In the data rows, the value 128 means zero.
Some points:
[108 149 138  83 159  93 182 135 153 166 182 101 137  91 145 177  90  78
 118 148 214 135 161  97 120 102 191 108  83 104 115 125 158 192 141 128
 148  74  77 141 157 146 139 132 151  92 162  93 126 177 152 125 173 133
 135 120  82  92 132 162 133 172 119 125]
[112 135 119 150 156  76 108 142 128  75 121 156 145 105 172 130 105  81
 141 114 143 117  89 172 155 100 144 118 106  96 150 157 152  98 124 113
  84 192 107 147 187 136 104  92 113 155 100 104 151  81  92 229 126 159
  84 102 170 104  70 135 130 123  98 137]
[ 95 152  38 177 136  99 134 159  97 125 128 129 139 132 125 130 124 151
 113 188  99  87 101  78 117  71 168 163 194 129  91 124 142 118 116 137
 170 116 107 123 101 117 151 122  46 190 153 111  81 110 162 143 111 110
 135 149 116 129 156 147 164  78 130 143]
[117 130 110 109 118 118 131 121  75  82 103 115 146 133 152  78 135  83
  84 136 113 109 102  97 128 113 122 166 110 107  93 135  86 110  93 126
  62 151 109  59 123 112 170 131 132  69  79 120 135 144 134  94  87  91
 146 110  86 117 156 161  55 179 129 160]
[154  70  73  92 127 111 103 120  87 164 192  76 173 134 118 122 139 100
 150  77  98 197 175 152  80 110 124 181 101 161 152 103 159  89 127 103
 129 176 141 170  96 104 143  89 180 173 165 124  88 127 112 110 139 127
 138 117 107 133 129 138 135 131 154 103]
[ 99 152 231  95 100 115 123 151 135 117 143 180 159 150 104  87  98 148
  84 168 138 168 115 125 113 141 123 149  80 161 153 124 136 118 120 196
 113 163  83 126 114 165 104 165 116 121 130 102  81 108 146 143 149  98
 157 148 127 148 152  81 159 121 194 113]
[133 188 147 155 154 126 121  95  38 171 112 152  97 102 142  86 139  99
 120 121 139 160 130 146 194 199 166 143  90 218 122  93  94 125 141  97
 176 128 186 118 117 157 132 103 127 139 123 137 116 151 148 129 137  81
  98 148 162  76 134 148 145 154 122 109]
[120 189 135 110 102 146  93 156  90 144 101  64 124 134  77 149 107 147
 145 113 199 151 130  49 135  87  54  74 140 152 174 120  65 143 123 142
 134 111  80 167 109 147  99 138  67 178 126 138 179 113 115 155 110  93
 131 130 126 135 145 120  61 142  85 119]
[164  58 176 120 134  83 153 147  83 157 140 135 110  92 130 116  42 151
 172 148  98  67 153  88 144 138 143 126  98  81 164 152 145 143 129 130
 158 121  96  92 118 129 108 103 181 143 128 167 144 194 122 151  84 134
 135 117 147 140 173  71 122  77 150 157]
[ 99 108 145 143  55 123 101 191 126 116 123 102 142  55 133 142 123 132
 159 142 129 106 167 140 123 101 124 156 154 114  93 110  70 143 108  88
  74 104 115 147 124 146 114 149 107 133  93 147 163 132 139  92  57 188
 101 175 117 132 117  89 194 206 145  74]
[138  79 152 121 161 124 125 193 162 141  76  85 148  93 170  93 144  94
  59 100 129 185 111 168 144 132 139  49 134 141 172  70 151 130 129  83
 119 129 182 106  76 114 176 139  95  90 151 170 138 131 133 118 168 135
 183 136 124 140 162 138 147  97 112 135]
[143 106  91 109 162 182 130 167 162 151 191 178  59 113  75 156 134 121
 117 126 107 113  98 173 139 203 106 112 119  83 149  91 181 113 129 152
 107 146  70 135 119 145 128 105 108 130 105 105 107 145 172 121 105 107
 105 155 140 181 131 154 103 144 104 101]
[178  84 105  96 111 113 148  82 168 147 140 127 152 129 119 143 115 136
 100 167 135 111  83 114 143 119 133 127 141 186  79 124 151  64 147 155
 161 138 185 135  99 164 105 130 126  89  92 131 179 103 108 140 127 155
  97 179  48 138 138  81  94 146  39  99]
[160 120 156 166 157 114 210 101 169  94 105 107  91 183 106  82 106 153
 133 159  64 204 166 133  89  88 147 104 142 114 132  74 138 121 115 114
 158 118  91 137 170 117 144 186 119 146 120 134 124 127  91 114 119 104
  74 138 171 121 114 138 121 176 120 146]
[169 157 122  97 114 176 130 115 110  99 149 156 176 155 124 139 159 116
 198  91 164 150 125 122 120 127 120  99 129 136 139 112 153  85 129 173
  99  75 177  49 187 104 117 123  95 178 123 182 105 144 153 110 113 143
 157 133 121 123 112 100 153 133 124 164]
[146 136 110 128 149 153 115 178 141 124 102 163 117 141 131 118 199 187
 112 105 100 120 142  49  88 150 163 120  69 102 103 192 121  88 137 144
 140 160 147 165 159 126  85 104 120 123 159 143 127 173  72 137 105 175
 126 151 166  92 145 187 135 136 143 124]
[ 94 177 117 133 151 179 112 103 140 120 118 123  99 120 151  86  88  83
 169 156 147 117 122 172 113 128 128 119 123 125 180 120 157  83 143 170
 105 107 191 137  65 103 104 198 220 162 102 109 150  66 139 105 142 182
 144 124 201  85 151 183 134  97 111 138]
[160  91 139 146  63 163 183 153 107 162 109 172 168 156 191 125 146 166
 153 104 106 101 145 199 116 173 110 156 163  71 128  92  92 122 107 118
 119  76 129 167 147 163  92  88 127 104 175  89 183  49 109 134 151 102
 161 127  98  68  95 187 106  73 101 125]
[ 68  93 125 141 141  89  58 150 125 147 141 169 126 147  81 178 140 136
 116 140 111 112 115 172 133 158 144  89 116 137 119 134 153 103 180 115
 134  68 176 120 156 111 134 175 134 133 108 142 139 126 119  96 209 111
  88 105 105 127 120 107  73 157 195 173]
[136 172 120 188 136 100 125  58 162 156 122  76 176 160  83 114 174 135
  82 175 146 109 125 118 181 135  38 147  75  95 149 109 107 157 160 135
 108  72 117 147 145 114 172  94 169  88 123 148  96 146 137 183 116 156
 135 145 131 154 145 138 164 129 136 149]
[ 77 110  90 143  55  88 135 109 133 135 133 172  89 169 137 183 122 140
 123  91 134 131 140 136 161 115 127 149 134 162 158 148 156 116  95 123
 148 173 121  94 148 116 149 198 164  92 177 176 194 140 145 167  80 156
 151 154 140 141  50 162 105  76 168  85]
[172 157 111 209 130  98 166 166 145  57 113 133 100 121  79 104 140 151
 120  83 136 125 114 133  99 129 108 155 154 133 143 158 141 155 151 117
 147 126 152 104 101  58  73  93 153 102 103 107 158 127 160  88 190 114
 168  78 134 127  93 102 150 146 132  85]
[108 142 149  80 168 104 104 132 153 139 166 115 104 158 125  59 124 104
 171  89 104 145 116 108 149 115 107 178 163 121  74 204 127 191  68 145
 116 101 127 109 118 161 136 143 102 122 161 157 134 124 106 117 174 137
  99 150 116 168 102 149 149 116  95 157]
[118 106 118 152  96 168 135  94  98 115  96 128  54  98 149 129 167  92
 143 140 108 124 110 184  85 149 136 113  98 149 165 189  62 199 136 122
 166 155 124 180 146 117 159 136 108 162  97 112  75  99  87  96 136 129
 196 138  36 150 131  74 157 129 105 161]
[131 110 162 179 169 200 105  91 180 126 106  83 159 147 146 177  84 140
 134 105  88 100 144  98 134 157  91 159 131 160  75 134 116 110 183  84
 131 145 116  60 173 139 146 153  93 154 131  36 134 145  95 115 128 148
 122  80 135 133 130 122 156  76 146  97]
[ 95 167 155  72 118 152 149  63  94 141 133 133 143  84 122 141 112 188
 126 103 163 151 117 133  98 137 133  95 207  34  76 177 134 134 156  79
 152 147  92 126 101  69 148  88 139 101 128 134  62 121 122 123 112 107
 110 142 170 144 128 100  98 128 128 111]
[134  97 120  88 171 132  92 135 202 114 122 168 110 151 126 154 174 144
  90 113 185  81 181 138 148  57 144 127 178 163 135 116  81 164 119 150
 134 145 176 124 113 169 148  96 184 119 122 120  69 105 146 151  96  92
 105  94 153 119 141 100 117 126 136 152]
[158 152 130 102  90 160 115  76 120  98 118  89 142 131 172 184 152 127
 152 180  87 109 109  89 139 149 153 103 151 149 103  97 157 172  76 146
  89 167 110 202 113 135 105 109 106  96 148 148 145 176 166  97 140 119
 105  41 155 170 130 109 125 114 163 141]
Along one direction, these points spread out more than along any other. Take the direction at right angles to it along which they spread out most. Go by this last direction. How far along it is each point below, from 0 to 99? The average is 50, and the first point in the table lies past the average. One standard deviation of the points above along it is 16.
[108 149 138  83 159  93 182 135 153 166 182 101 137  91 145 177  90  78
 118 148 214 135 161  97 120 102 191 108  83 104 115 125 158 192 141 128
 148  74  77 141 157 146 139 132 151  92 162  93 126 177 152 125 173 133
 135 120  82  92 132 162 133 172 119 125] ~ 71
[160 120 156 166 157 114 210 101 169  94 105 107  91 183 106  82 106 153
 133 159  64 204 166 133  89  88 147 104 142 114 132  74 138 121 115 114
 158 118  91 137 170 117 144 186 119 146 120 134 124 127  91 114 119 104
  74 138 171 121 114 138 121 176 120 146] ~ 50
[ 95 152  38 177 136  99 134 159  97 125 128 129 139 132 125 130 124 151
 113 188  99  87 101  78 117  71 168 163 194 129  91 124 142 118 116 137
 170 116 107 123 101 117 151 122  46 190 153 111  81 110 162 143 111 110
 135 149 116 129 156 147 164  78 130 143] ~ 38
[160  91 139 146  63 163 183 153 107 162 109 172 168 156 191 125 146 166
 153 104 106 101 145 199 116 173 110 156 163  71 128  92  92 122 107 118
 119  76 129 167 147 163  92  88 127 104 175  89 183  49 109 134 151 102
 161 127  98  68  95 187 106  73 101 125] ~ 11
[ 95 167 155  72 118 152 149  63  94 141 133 133 143  84 122 141 112 188
 126 103 163 151 117 133  98 137 133  95 207  34  76 177 134 134 156  79
 152 147  92 126 101  69 148  88 139 101 128 134  62 121 122 123 112 107
 110 142 170 144 128 100  98 128 128 111] ~ 46
[ 94 177 117 133 151 179 112 103 140 120 118 123  99 120 151  86  88  83
 169 156 147 117 122 172 113 128 128 119 123 125 180 120 157  83 143 170
 105 107 191 137  65 103 104 198 220 162 102 109 150  66 139 105 142 182
 144 124 201  85 151 183 134  97 111 138] ~ 59
[ 99 108 145 143  55 123 101 191 126 116 123 102 142  55 133 142 123 132
 159 142 129 106 167 140 123 101 124 156 154 114  93 110  70 143 108  88
  74 104 115 147 124 146 114 149 107 133  93 147 163 132 139  92  57 188
 101 175 117 132 117  89 194 206 145  74] ~ 32
[164  58 176 120 134  83 153 147  83 157 140 135 110  92 130 116  42 151
 172 148  98  67 153  88 144 138 143 126  98  81 164 152 145 143 129 130
 158 121  96  92 118 129 108 103 181 143 128 167 144 194 122 151  84 134
 135 117 147 140 173  71 122  77 150 157] ~ 42
[169 157 122  97 114 176 130 115 110  99 149 156 176 155 124 139 159 116
 198  91 164 150 125 122 120 127 120  99 129 136 139 112 153  85 129 173
  99  75 177  49 187 104 117 123  95 178 123 182 105 144 153 110 113 143
 157 133 121 123 112 100 153 133 124 164] ~ 53
[120 189 135 110 102 146  93 156  90 144 101  64 124 134  77 149 107 147
 145 113 199 151 130  49 135  87  54  74 140 152 174 120  65 143 123 142
 134 111  80 167 109 147  99 138  67 178 126 138 179 113 115 155 110  93
 131 130 126 135 145 120  61 142  85 119] ~ 52
[118 106 118 152  96 168 135  94  98 115  96 128  54  98 149 129 167  92
 143 140 108 124 110 184  85 149 136 113  98 149 165 189  62 199 136 122
 166 155 124 180 146 117 159 136 108 162  97 112  75  99  87  96 136 129
 196 138  36 150 131  74 157 129 105 161] ~ 59
